z_692: [142 142  88 135 113 109  87 141]
z_498: [182  74  65  73  63 182 148 142]
z_340: [151 151  81 125  82  77  77 101]
z_282: [109 142 142  87  88 113 136 141]
z_450: [148  73  63  65 182  73 182 142]
z_803: [ 79 165 126  90 125  79 177  51]
z_304: [162  73  67  73  67 162 123 121]
z_275: [110 132 127 121 128 110 119 100]
z_528: [ 88 141 142 135 142  88 109 113]
z_970: [127 129 127 126 127 127 131 128]
z_273: [151  82  77  81  77 151 125 131]
start: [151  82  77  81  77 151 125] : z_273, 0
order: [ 77  77  81  82 101 125 151 151] : z_340
order: [ 65  63 182 182  74 142 148  73] : z_498
order: [ 88  88 109 113 135 141 142 142] : z_528
order: [ 87  88 109 113 135 141 142 142] : z_692
start: [ 88 109 113] : z_528, 5

z_553: [181 179 169 112 193 119 193 119 176 105 126 109 175 193 126  85]
z_803: [126 109 126 118 179 119 193 175 193 106 176 169 181 193  85 112]
z_450: [181 106 193 112 109 175 176 119 126 126 193  85 169 179 193 119]
order: [193 126  85 181 179 169 112 193 119 193 119 176 105 126 109 175] : z_553
start: [181 179 169 112 193 119 193] : z_553, 0
start: [105 126 109 175 193 126] : z_553, 9
order: [ 85 106 109 112 118 119 126 126 169 175 176 179 181 193 193 193] : z_803
order: [ 85 106 109 112 119 119 126 126 169 175 176 179 181 193 193 193] : z_450
start: [119 176] : z_553, 7

z_304: [185 123 127 149 115 157 116 130 155 127 146 109 145 189 130 123 118 125]
z_970: [149 125 185 155 127 189 146 130 157 116 123 109 145 118 127 115 123 129]
z_450: [189 127 123 129 123 109 130 118 146 185 116 149 156 127 157 115 125 145]
order: [129 123 115 127 118 145 109 123 116 157 130 146 189 127 155 185 125 149] : z_970
start: [116 123 109 145 118 127 115] : z_970, 9
start: [127 146] : z_304, 9
order: [109 115 116 118 123 123 125 127 127 129 130 145 146 149 155 157 185 189] : z_970

z_282: [189 116 134  51 144]
z_692: [106 125 127 138 134]
z_273: [ 84 135 122 186 147]
z_304: [145 121 126 127 126]
z_340: [ 50 189 116 134 144]
z_498: [145 121 122 139 149]
order: [ 51 116 134 144 189] : z_282
start: [189 116 134  51] : z_282, 0
[ 50 189 116 134 144] : z_340

z_273: [126 138 111 174 119 159 126 130 103 124 167 111  92 210]
z_340: [ 64 153 144  79 151  87 157 144  82 136 163 131 131 131]
z_304: [ 81 139 131 131 143 104 169 154  93 192 133 128 162 162]
z_498: [166 124 111  92 111 210 130 174 138 159 103 119 126 126]
z_553: [ 81 139 131 131 143 104 169 154  72 192 133 128 162 162]
start: [ 87 157 144  82 136] : z_340, 5
order: [111 103 130 119 159 210 111 174  92 166 126 124 138 126] : z_498

z_282: [178 178 142 113 191 106  71  81  80 183]
z_692: [145 178  70 178 158 166  77  98  77  98]
z_553: [ 77  70  97  98 166 158  77 178 178 145]
[ 77  70  97  98 166 158  77 178 178 145] : z_553
start: [191 106  71] : z_282, 4
order: [178 145  77  70  97  98 166 158  77 178] : z_553
order: [145 178 178  77 158 166  98  97  70  77] : z_553
start: [178 178 145] : z_553, 7

z_273: [167  98 103 120 131 154 152  99 134 163 122  98 125  94  97 123  85 156
 120  90 109  92 174 172 186 123  96 122 166 170 174 106  98]
z_970: [103 127 130 139 136 115 112 135 134 108 141 127 138 127 135 140 137 113
 139 128 127 130 104 104  95 140 137 140 107 105 104  98 106]
z_498: [167  98 156 152 134  98  99 122  92 125  85 174 170 163  96 103 123  98
 174 172 109 120 132 122 120 154  90  94 166 123 186 106  97]
z_692: [ 91 159 161 149 134 100  94 171 124  87 143 155 128 165 173 140 191 101
 147 167 153 167  77  79  58 143 179 143  95  79  77  48  80]
order: [163  97 172  96  99  85  98 167 120 131  90 125 106 156 122 109 186  98
 174 134 154 152 166  98 120  92 122 103 174  94 123 170 123] : z_273
order: [120  98 134  98  92 131 122 174  98 154  90 152 103  96 166 123 125 109
 163  85 174  99 123 122 167  94 186 120 106 170  97 156 172] : z_273
start: [103 123  98 174 172 109] : z_498, 15
start: [ 98 106] : z_970, 31
start: [139 128 127 130 104] : z_970, 18
start: [128 127 130 104 104  95 140 137] : z_970, 19
start: [ 97 123  85 156 120  90 109  92] : z_273, 14

z_528: [107  99 102 122 110 126  94  60 122  89 147 106 141 133 150 149]
z_692: [153  94 138 118 119 137 158  74 158 154 125  97 123 159 132 110]
z_803: [126 133 150 106 147 141 122 149  94 122  89 106  60  99 110 102]
z_340: [102 126  60 107 111 141 133 122  89  99 147 106 150 122  94 149]
z_553: [ 91 126  66 110 118 136 121 134  83 102 143 114 114 127 106 128]
z_498: [103 147 162 144 151 108  96 181 112 128 113 168 128 117 138 139]
start: [118 119 137 158  74 158 154] : z_692, 3
start: [141 133 150 149] : z_528, 12
order: [ 60  89  94  99 102 106 107 111 122 122 126 133 141 147 149 150] : z_340
order: [149 150 133 141 106 147  89 122  60  94 126 110 122 102  99 107] : z_528

z_498: [128 126 103 208 116  99 102 124  99 161 111 155 132 181  94  72 144]
z_528: [ 94 105 141 121 129  83 129 144 151 143 149 150 142 116 134 121 121]
z_450: [149 142 141 121 128 116 129 105 134 150  83 151 121 144 121  94 143]
order: [105 144 121 151 134  94 121 129 143 129 149 142 121  83 150 116 141] : z_528
order: [155 124 111 208 161 144 128 102 132 126  99  99  94  72 116 181 103] : z_498
order: [143  94 121 144 121 151  83 150 134 105 129 116 128 121 141 142 149] : z_450
start: [103 208 116  99 102 124  99 161 111] : z_498, 2
start: [151 143 149 150 142 116 134 121] : z_528, 8

z_528: [123 126 110 105 108  87 159]
z_304: [141 115 134 120 140 132 111]
z_970: [ 87 126 105 160 123 110 108]
z_450: [110 129 116 146 124 122 109]
z_803: [121 140  92 176 115 100 114]
z_498: [ 99 135 111 155 115 115 108]
z_340: [137 113 128 132 153 130 108]
z_275: [ 98 142 111 176  93 104 116]
z_282: [ 53 146  87 164 115 115 119]
z_273: [126 118 122 140 140 127 110]
z_553: [164 124 143 100 115 144 125]
[ 99 135 111 155 115 115 108] : z_498
order: [111 132 140 120 134 115 141] : z_304
order: [ 87 126 105 160 110 108 123] : z_970
order: [130 108 137 113 128 132 153] : z_340

z_803: [106 108 196  66  71]
z_340: [131 144 119 136 123]
z_498: [143 114 137 107 129]
z_275: [122 119 115 199 128]
z_282: [160 115 119 199  63]
z_970: [111 134 184  83  82]
z_304: [130 130 101 139 111]
z_450: [131 129 110 163 163]
z_553: [121 125 126 133 133]
z_692: [ 94 141 171 100  90]
z_528: [131 110 130 163 163]
z_273: [173  76 105 152  60]
order: [ 71  66 108 106 196] : z_803
start: [130 101 139 111] : z_304, 1
order: [129 110 163 163 131] : z_450
start: [115 119 199] : z_282, 1

z_803: [124 106 116 109 105 125 117  99 126 132 123 130 126 119 112 103 123 116
 120 121 121 123  97 119 106 104]
z_692: [205  68 163 120  73 187 106 185  87 156 116  73  80  84  77 183  74 205
  96 208 145 147  92 157  54 116]
z_498: [ 92  74 208  54  73 185 163 145  87 147 183 120 116  68 205 157  84 205
  77  80  96 106 117 187  73 156]
start: [163 145] : z_498, 6
start: [117 187  73 156] : z_498, 22
order: [ 54  68  73  73  74  77  80  84  87  92  96 106 116 117 120 145 147 156
 157 163 183 185 187 205 205 208] : z_498

z_528: [118 121  85 136]
z_498: [ 70 125 129 129]
z_304: [184 133 142 122]
z_450: [144 135 164 118]
z_275: [118 121 168 136]
z_970: [122 136 153 107]
z_273: [ 90 121 118 141]
z_692: [161  66 126 110]
z_803: [188 133 122 142]
z_553: [133 134 141 105]
z_282: [133 142 185 122]
z_340: [122 121 126 155]
start: [142 185] : z_282, 1
start: [133 122 142] : z_803, 1
order: [122 142 133 184] : z_304

z_803: [ 92 164 117 179 110 120 199 147 129 133]
z_553: [165 199 128 133 120 179 147 110 118  93]
z_273: [199 117 110 147 120 129 165 179  92 133]
order: [179 165 128 199 110  93 118 120 133 147] : z_553
order: [117  92 199 129 110 133 179 120 147 165] : z_273
order: [199 147 129 133  92 164 117 179 110 120] : z_803
start: [117 110 147 120 129 165 179] : z_273, 1
order: [199 120 133  93 110 118 165 179 147 128] : z_553
order: [ 92 110 117 120 129 133 147 165 179 199] : z_273
order: [129 165 179  92 133 199 117 110 147 120] : z_273

z_528: [ 96 141 104 127 160  92 136 143]
z_282: [193  96 135 114 162 111 122 151]
z_498: [143 136  96 160 141 104  92 128]
z_692: [121 114 111 162  96 193 135 151]
z_340: [128 160  96  92 136 104 143 140]
order: [151 135 193  96 162 111 114 121] : z_692
start: [ 96  92 136 104 143] : z_340, 2
order: [ 96 111 114 121 135 151 162 193] : z_692
order: [136 128 143 141  96  92 104 160] : z_498
order: [136  96 160 141 104  92 128 143] : z_498
order: [136 140  96  92 143 104 160 128] : z_340

z_692: [146 135 127 130 119 109 196 151]
z_282: [195 109 135 127 151 129 146 119]
z_498: [151 135 127 130 146 195 119 109]
start: [196 151] : z_692, 6
order: [109 119 195 146 130 127 135 151] : z_498
order: [151 146 135 127 130 119 109 196] : z_692
order: [109 119 127 130 135 146 151 195] : z_498
start: [151 135 127 130 146] : z_498, 0

z_498: [109 126 126 117 182 151 131 111 127 132 118]
z_275: [153  92 130 120 141 151 127  94 113 136 132]
z_803: [126 109 182 131 117 151 126 171 103 104 108]
z_282: [121 175 114 123  87 139 105 169 108 107 106]
z_304: [160 191 104 139  55 144 100 179 101 101 136]
z_450: [ 92 124 123 132 145 109 126 127 155 129 107]
z_553: [ 92 123 109 155 127 124 108 145 129 126 132]
start: [109 126 127] : z_450, 5
start: [109 126 126 117 182 151 131] : z_498, 0
order: [ 92 107 109 123 124 126 127 129 132 145 155] : z_450

z_304: [ 58 134 121  90 181]
z_273: [ 80 148 134  64  67]
z_498: [208 119 120 166  99]
z_553: [ 83 126 134 101 156]
z_275: [129 183 130  66 132]
z_970: [ 66 130 183 128 132]
z_528: [119  99 207 166 120]
order: [ 66 129 130 132 183] : z_275
start: [208 119 120] : z_498, 0
order: [ 83 156 126 101 134] : z_553
order: [ 99 208 166 120 119] : z_498
start: [ 83 126 134] : z_553, 0

z_692: [ 67 169 113 125 186 126 193 157 152]
z_450: [ 95 132 138  67 142 139 123 143 132]
z_553: [ 67 169 113 125 186 126 150 132 145]
[ 67 169 113 125 186 126 193 157 152] : z_692
order: [132 139  67 142 123 132 143  95 138] : z_450
order: [150 132 145  67 169 113 125 186 126] : z_553

z_528: [120 122 109  89 122 117 109 119 117 121 122 112 122 119  88]
z_340: [148 184 104  63 173 187 175 188 187 186 176 116 184 188 103]
z_803: [131 132 129 125 132 132 130 132 132 132 132 129 132 132 126]
z_275: [132 132 130 132 132 129 125 132 130 126 132 132 131 132 132]
z_553: [184 184 104 173 186 175 176 188 102  63 148 187 116 187 188]
order: [132 132 132 126 132 132 129 129 131 132 130 132 125 132 132] : z_803
[132 132 130 132 132 129 125 132 130 126 132 132 131 132 132] : z_275
order: [103 188 184 116 176 186 187 188 175 187 173  63 104 184 148] : z_340

z_970: [105  86 108 181 136 104 144 151]
z_340: [ 99 100 102 170 128 101 164 122]
z_275: [ 87 127  93 133 124 115 188 142]
z_282: [ 99 100 102 170 128 101 164 155]
z_450: [ 87 140  90 117 130 131 187 131]
z_692: [ 93 152  89 108 136 104 179 122]
z_803: [170 101 128 102  99 164 100 152]
z_528: [107 152  89 136  93 104 179 122]
[105  86 108 181 136 104 144 151] : z_970
[ 99 100 102 170 128 101 164 155] : z_282
order: [ 89  93 104 108 122 136 152 179] : z_692
order: [170 128 101 164 122  99 100 102] : z_340
start: [102  99] : z_803, 3
[ 93 152  89 108 136 104 179 122] : z_692
start: [127  93 133 124] : z_275, 1

z_528: [127 128 121 131 127 114 120 156 125  75 119 123 125 115 134  68 199 189
 122 125]
z_692: [109 117 147 110 118 130 124 142 134 176 142 122 145 115 123 172 115  84
 127 113]
z_450: [134 136 113 134 134 113 138 125 115  92 116 131 124 131 124  90 115 192
 136 132]
z_803: [126 136 114 128 152 147 120 156 125  75 119 123 125 115 134  68 131 200
 129 124]
z_340: [116 115 143 115 120 125 156 114 120 156 142 126 136 114 128 152 146  71
 121 117]
z_970: [109 117 147 110 118 160 124 142 134 176 142 122 145 115 123 172 115  84
 122 113]
start: [114 120 156 125] : z_528, 5
start: [114 120 156 125  75] : z_528, 5
start: [126 136 114 128 152 146] : z_340, 11

